One turning vector, and how many ticks it has turned:
The counts run from 0 to 305.
[150 126 147 146 125 142 125 139  92 144 120 115 185 176 165  61 125 135
 150 134 100 109 129 190 132 101 137 172 147 155 139 126 126  93 128 125
 121 102 154 136 102 101 173 110 170 118 134 131 177 118  92]
225
[140 165  99 187 126 116 134 130 165 100 115 173  71 193  81 155 130 127
 113 113 162 105 123 148 102 144 103 104 133 122 176 122 132 121 125 153
 125 122 134 134 127 140 121 141 152 123  95  99  89 123 104]
264
[126  76 151  96 117 125 131 124 112 156 120 114 133  76 148 105 148 160
 137 134 118 100 138  94 135 124 135 121 101 106  98 110 170 106 150 120
 117 173 136 165 196 149 117 117  91 149 128 118 171 111 184]
130
[121 140 118 142 105  97 101 122 163 106 150 106 135  83 101 140  97  98
 103 125 131 159 153 105 127 123 130  79 116 144 110 132  86 203  98 146
 138 128  64  89 131 136 125 171 138 141 147 146 101 176 138]
14
[110 111 172  81 129  83 114 124 123 131  69 161  97  72 152 146 143 131
 144 123 123 166 151  90 120 124  80  95 162 116 121  90 123 142 158 142
 122 147 146 153 121 150  95 107  84 124 141 158  93  95 100]
239
[140 110 139 134 113  87 129 123 144 134 136 145  49 111  91 150 182 181
 109 125  91 130 170 102  95 159 127 115 107 116 172 102 154 164 152 133
 106 159  91 171 167 127 132 143  99 109 163 128 115 131 130]
88
[103 110  87  82 142 125 131 119 101 142 140  99 134 127  97 148 139 135
 178 111 170 177 121 125 106 127 197 146 137 102 133 145 106 138 165 131
 122 182  90 168 153 151 117  92 116 113 171 107 113 157 112]
149
[124  87 193  70 148 103 145 132 125 134 145 133 137  96 159 119 110 124
 139 146 133 155 116 116 117  99  62 123  70 119  95 128 134 100 113 124
 162 129 161  90 118  97  99 111 145 111 113 117 173 117 138]
126
[144 138 108 103 156 106 142 180 136 132 180  72 146 119 175 154 132 129
  88 138 128 156 101 108 119 117 160 133  84  84 145 131  76 117 109 149
 131 114  93  98 119 127 121 137 146  95 133 132  99 163 159]
184
[129 141 100 150 127 169 161 123 142 106 138 150  92 168 101 139 133 177
 141 128 143  94 101 115 126 150 144 121 103  83 150 142 184  91 124 119
 121 131 165 168 184 152 116 141 113 143  86  92 120  74 157]
280
[137 129 172 135 119 139 126 133 112 138  82 146 164 167 141  86 118 114
 129 127 143 107 124 165 139 109  64 150 153 161 131 104 150  86 126 132
 138  95 205 134 109 129 132 102 139 129 104 116 155  89 107]
136
[142  88 152  93 137 114 128 130  84 131 158  79 197  96 161 107 114  94
 129 131 143 149 117 130 153  85 107 130  94 157  68 158 119 128 101 117
 153 138 129  76 124 105 138 104 164 121 143 125 183 158 162]
215
[135 136 123 166 128 159 117 118 138 191  98 142 130 160  73  90 133 122
 149 132 151  79 136 174 119 156 140 164 160 160 141 109 145 115 178 111
 109 153 124 160 176 127 162 131 124 122 134 100 146 130 123]
217
[150  81 163  83 138 111 139 140 143 139 141 144  93  83 136 134 144 165
 114 151 133 121 115  91  84 135  64 127  60  96 146  82 153  76 153  96
 137 151 135 136 162 118  93 120 110  97 124  86 144 121 150]
37
[133 113 130  78 155  91 147 130  72  90 165 104 129 141 150 150 152 148
 142 117 121 206 112 130  97 114 115 152  96  94 139 138  98 105 118 142
 135 119 111 112  91 110 106  90 141  81 154 128 124 144 105]
246
[136 161  77 164 146 160 149 129 161 129 158 135  95 195  58 145 154 147
 122 127 130 119 123 160 105 174 156 153 116 134 190 141 123 152 121 126
 116  94  87 123 111 101 152 161 151 106 136 111 121 138 111]
97
[144 136  90 174 136 172 127 143 155 166 152 104 157 110 111 113  96 123
  93 164  79  96 129 136 147 145 182 151 150 153 118 134 104 164 120 113
 118  95  91  84 132 110 179 180 138 154 128 160 118 137 159]
112
[142 136 133 165 146 172 126 106 155 138 142 127 147 167  54 137 112  67
 132 103 174  91 107 158 165 142 124 139 142 168  94 149 142 151 121 102
 150 139 116  88 132 103 145 144 158 124  89  96 164 155 162]
206
[147 131 149 160 134 153 120 119 150 143  52 195 108 118 138  94  81 109
 124 152 141  85 115 138 132 107  64 119 162 162 141  76 134  86 158 113
 119 124 181 131 125 132 118 132 139 146 104 136 111  92 104]
213
[163 171 142 148 169 110 143 156 119 131 113 137  93 192 159 180 174 139
 107 104 110 112 119 129 142 148 124 157 153 104 157 120 147  80 132 148
 127  86 171 166  97 134 118  93 125 118 124 153 107  84 109]
167
[155 120 186 115 109 127 120 180 157 197 112 129 156  99 151  88 150 127
  81 160 102  87 161 117 118 141  87 140 116 141 130  71 138 115 143 135
 131 113 145 140 171 134 129 154 109 111 135 141 155 102 147]
286
[139 133 153 109 101  76 129 149  62 123  90 122 152 136 177  97 176 115
 147 123 141 144 136 161 113  95 141 127 119  99 141 133 156  88 146 158
 121 168 184 179 161 172 116  94 141 132 120 101 152 117 122]
234
[142 106 132 114 122 176 124 127 116 170 118 135 134  79 194  98 112 188
 126 168  78 116 113 123  95 118 118 155 125 128 162  90 143  79 148 115
 112 119 155 130 142 107 147 137 100 149 150 148 148  92 123]
131
[142 134 162 130 145 132 113 142 120 118 107 138 166 145 171 109 111  82
 128 121 157  97 102 150 157  83  98 128 139 144  77 145 148  75 107 135
 145 103 182  99  98 119 125 103 163 120  80 122 140 111 140]
214
[153 136 114 144 128 166 136 168 121 158 111 113 167 155 191  91 124 121
 115 146 126  80 101 152 148 114 157 148 154 134 132 133 141  70 135 132
 136 100 192 136 136 139 153 117 134 137  87 131 137  94 130]
43
[164 106 178 129  87 108 108 120 108 151  70 161 139  82 186  75 116 137
 124 156  84  97 167 147 120 101  78 127 126 173 105 103 151 118 131 121
 120 139 141 123 137 127 154 116 136 150 145 156 179 114 133]
224
[128 130 108 167 112 147 133 100 145 100 141 140 137 161  51 108 101  80
 145 125 196 122 116 158 135 126 109 113 101 136  85 168 144 151 121 128
 141 151 126 113 145 128 122 136 179 144  90  77 150 147 144]
284
[133 114 168 103 146 163 144 145 155 179 118 155 142 116 139 115  96 149
 110 161 112 146 112 121  96 137  61 157 128 143 155  59 115  90 127  94
 139  84 154  99  99  84 124 136 104 111 113 138 116 100  93]
38
[111 115 163  91 137 103 134 137 147 106 130 132  88  92 124 189 141 131
 103 119 128 145 134  57 116 155  90  91 107  91 117 110 132 144 123 133
 136 141 142 142 139 146  58 124  93 109 123 127  91 105 135]
99
[153 147 124 208  87 114 113 113 170 123 124 159 104 135  65 114 122 125
  95 127 121  90 186 142 128 146 111 103 137 161 126 131 150 203 107 131
 117 135 105 108 155 122 156 175 152 140 129 137 148 141 138]
15
[137 109 128 114 113  51 137 125 126  73 139 145  59 119 132 172 175 164
 120 113 114 144 146 100  97 126 118 104  87  78 154 134 143 135 135 143
 124 182 116 160 175 150  93 122 132 110 135 117 117 135 145]
254
[110 137 100 148 108 181 132 110 120 151 113 128 163 161  86 100 122 113
 167 114 159 102 110 163 161 122 200 131 179 136 112 146 143 123 161 121
 120 157 142 172 182 164 151 121 126 159 117  98 136 129 142]
51
[ 97 125 131  74 158 143 145 122  82 107 112 121 153 136 188 121  98 129
 168 120 161 172  83 141 148  96 115 118 147 106  97 133 105  86 125 123
 139 121 175 117  81 132 106  88 115 124 112 139  97  90  99]
230
